In the rows, zero is written as 128.
Each path below is one point turned by a fixed rotation once a step. After each direction that follows a path, write how fast that rotation turns it, in degrees a step (0 if it stays still).
Each turn is a multiple of 5 degrees from 10 to 175, or 0.
Each row of a path follows its step; steps can be skipped.

step 0: [124 129 124 133 126 135 126 133 124 124 124 122 133 131 131 120 116 113
 135 131 127 140 144 118 133 131 136 120 134 125 128 134 126 129 124 122
 134 124 134 136 123 137 128 135 130]
step 2: [121 133 143 139 126 128 131 120 125 131 137 129 131 122 136 134 123 134
 136 121 134 131 120 131 139 128 128 127 128 129 133 129 132 128 119 136
 122 127 128 114 119 117 130 136 123]
step 3: [114 135 131 129 133 127 116 132 118 116 133 122 133 133 127 132 127 116
 131 134 132 136 120 130 128 118 131 129 128 130 133 133 121 138 120 131
 127 125 131 129 118 122 127 138 114]
step 4: [128 122 132 127 120 121 118 140 126 127 128 126 130 135 123 117 120 120
 123 128 135 128 139 130 128 132 118 135 126 130 132 127 127 130 123 130
 130 137 135 136 122 137 125 135 109]
step 5: [128 131 134 133 121 136 131 133 136 127 128 136 127 117 125 121 115 124
 133 118 132 128 143 127 144 133 125 128 124 125 139 121 135 127 121 136
 130 129 129 132 117 132 128 124 129]
step 6: [124 140 122 136 127 131 127 132 123 130 130 130 135 123 126 133 131 115
 138 132 123 132 130 120 141 135 122 116 129 124 141 131 126 128 127 131
 117 116 125 129 121 122 121 133 134]
step 7: [124 126 134 140 118 113 122 138 120 141 133 119 133 129 127 130 130 127
 129 132 122 127 127 127 134 128 124 122 135 129 129 137 126 125 127 123
 118 125 133 119 125 127 135 138 116]
step 8: [126 126 140 135 119 126 124 134 129 128 131 118 126 118 128 131 118 125
 130 125 129 127 130 135 135 123 141 134 132 129 129 128 121 137 111 119
 132 139 137 123 121 124 130 128 121]
step 9: [129 132 126 128 133 130 128 127 125 122 124 122 127 121 132 130 128 121
 140 127 132 130 134 131 129 135 126 133 129 129 142 125 118 131 111 129
 131 136 126 142 124 125 111 136 119]
step 10: [126 127 136 135 136 127 131 130 129 134 126 126 124 127 126 120 128 128
 133 126 126 140 137 121 126 129 113 124 134 127 136 126 133 114 123 136
 124 123 124 134 118 132 125 137 111]
step 11: [120 129 136 136 130 140 123 129 131 137 134 132 122 127 119 125 117 116
 127 130 131 140 127 120 141 127 126 124 133 122 126 132 129 122 123 119
 123 122 139 120 117 132 130 125 126]
[128 127 127 123 126 131 125 128 128 129 126 128 130 126 129 128 126 126
 130 126 128 128 129 128 123 126 127 129 132 126 128 125 129 126 127 131
 127 129 127 132 127 130 128 127 126] -> 70
[128 128 128 131 128 126 127 131 127 129 127 126 124 122 128 127 130 129
 130 130 125 124 131 128 126 130 129 128 130 127 128 126 125 128 127 125
 126 126 127 130 129 127 130 126 129] -> 35
